The rows below come in pairs that one turn or mirror swaps. Which row does each named row swap with?
The rows were stretched afterwards, more along some directions than others.
k_973: -9 7 -15 -3 -3 -1 7 4 -20 -7 -6 -6 0 10 13 -3 -24 18
k_37: -17 -7 0 0 10 -5 20 -11 -21 -14 -13 -8 -8 -2 19 -6 -6 16
k_203: -2 -10 -5 -14 11 -4 8 -9 0 4 -16 2 -2 6 2 -8 -14 7
k_925: -6 -10 -2 -24 -11 10 5 -14 -23 2 -26 0 -2 4 2 3 -3 7
k_382: -1 -12 2 -11 5 -2 2 -18 -6 1 -13 7 2 3 -3 -2 -15 8
k_88: -15 13 -14 -8 -4 2 8 1 -27 -15 -14 -3 -2 9 13 -1 -29 23
k_63: -6 -5 -9 -18 7 0 13 -10 4 5 -15 11 -2 12 3 -5 -19 6
k_114: -15 -2 -4 3 7 -7 19 -11 -17 -11 -11 -5 -10 -2 19 -6 -7 12
k_896: -11 14 -1 -8 -8 8 8 10 -30 -3 -10 -3 -3 8 21 -3 -12 16
k_551: -6 4 3 -17 4 -3 5 -17 -1 1 -10 1 -3 6 4 -10 -7 4
k_622: -2 -9 -4 -26 -8 0 10 -15 -18 -1 -22 7 8 -1 4 1 -5 10
k_192: 1 3 10 -25 7 8 9 -3 -9 6 -16 6 6 3 8 -4 6 -1
k_53: -16 2 2 -2 5 0 16 -7 -5 -17 0 -6 3 8 12 -3 2 -4
k_505: -8 11 3 -18 -7 12 5 4 -32 -4 -13 -5 9 4 15 3 3 11
k_853: -12 -3 -1 -1 6 -9 22 -16 -15 -13 -10 -6 -10 -3 20 -7 -11 17
k_874: -5 1 7 -17 0 -4 6 -13 -2 9 -9 6 -3 6 9 -12 -2 5
k_804: -18 0 -2 6 12 -5 14 -7 -11 -19 -4 -12 1 10 8 -1 -4 -3
k_714: -4 -4 -1 -15 13 -9 10 -13 -2 -2 -13 -10 -4 4 3 -9 -13 2
k_427: -4 -3 6 -21 2 7 9 -5 -8 9 -19 5 -3 5 7 -9 2 3
k_346: -6 -1 -8 -22 8 2 13 -10 0 -3 -18 5 -4 8 3 -6 -20 5
k_533: -10 8 -12 4 -13 -10 -3 -3 -19 -3 4 1 -5 11 18 -7 -19 19
k_631: 0 -7 -3 -17 8 1 7 -12 4 6 -8 11 0 8 7 -11 -10 9
k_278: -5 -15 -5 -15 -5 1 1 -5 -11 -1 -18 8 -1 4 5 0 -5 5
k_418: -18 12 -3 -10 -7 7 1 9 -30 -1 -6 -2 -1 10 13 -3 -12 10
k_65: -3 12 -8 4 4 -4 14 17 -8 -5 -3 19 -10 13 25 -4 -36 7
k_508: -5 -13 7 -8 15 6 11 6 -19 -9 -5 1 -6 3 8 2 -14 6
k_181: -4 17 -6 -2 2 3 18 8 -16 -1 -9 15 -13 18 22 -2 -38 7
k_797: -11 7 -11 -6 -11 1 1 -8 -24 -9 -6 -6 7 5 14 -5 -7 24
k_440: -12 -17 -14 -9 15 -4 23 -8 -8 -5 -1 6 -18 27 17 -4 -27 10
k_389: -4 -8 13 -14 12 4 10 0 -24 -9 -9 4 -2 -1 11 3 -8 9
k_144: -11 6 -14 0 -7 -2 5 -9 -15 -10 1 -3 6 16 8 1 -23 9
k_393: -6 8 -9 -7 10 -5 19 3 -12 -5 -9 12 -6 22 25 0 -41 4
k_105: 1 -6 -2 -9 2 -9 2 -11 9 11 0 11 -10 7 10 -13 -14 4
k_709: -12 9 -1 0 7 -4 12 -7 -3 -21 1 -5 3 11 6 3 -5 -6
k_171: -10 3 6 -20 5 6 7 -1 -6 9 -11 7 -3 4 5 -9 -4 -3
k_120: -10 -11 10 -7 11 3 8 2 -23 -11 -7 6 -5 5 11 1 -10 13
k_130: -5 -5 11 -10 9 4 3 -1 -20 -15 -8 0 -3 -1 5 8 -10 9
k_318: -10 4 -14 3 -2 -3 6 -2 -16 -11 1 -3 4 12 12 -2 -28 10
k_25: -8 -16 -14 -10 17 2 21 4 -8 1 2 13 -20 25 18 -3 -29 5
k_693: -5 -14 -12 -9 16 -6 18 3 -9 -4 3 7 -11 23 24 -7 -21 6
k_817: -13 12 -1 -10 -13 1 2 -1 -25 -1 -2 -3 -2 10 19 -4 -11 17
k_768: -10 11 -8 -4 3 -8 9 2 -25 -12 -5 -16 -3 7 15 -4 -26 16
k_992: -15 5 0 -4 9 -3 17 -9 -10 -17 -2 -7 5 13 13 0 -2 -7
k_24: -13 6 -3 3 5 -2 16 -10 -9 -23 -5 -8 2 11 7 3 -8 0
k_997: -13 16 -5 -9 -10 1 1 -3 -26 -10 -3 -7 -2 8 14 -2 -18 19
k_424: -3 -15 -2 -9 8 -4 3 -15 -4 -1 -13 6 3 5 -2 -5 -15 6
k_700: -12 4 -15 -11 -8 2 7 -1 -23 -5 -12 2 1 10 10 1 -23 23
k_392: -12 -16 -12 -10 18 2 26 1 -7 -3 0 9 -15 24 17 -6 -23 5
k_338: -5 -1 3 -1 9 -12 17 -7 -14 -11 -9 -5 -3 -10 26 -10 -3 12
k_124: -9 12 -11 -4 -6 8 5 1 -30 -15 -15 -10 1 7 11 1 -20 20
k_852: -4 -11 9 -10 11 6 9 -4 -19 -14 -12 1 -6 3 5 7 -14 11
k_402: 1 -3 -2 -17 8 8 10 -9 -5 -2 -20 1 -2 4 1 -6 -11 6

k_533 swaps with -> k_105
k_709 swaps with -> k_130
k_693 swaps with -> k_338
k_622 swaps with -> k_393
k_346 swaps with -> k_88

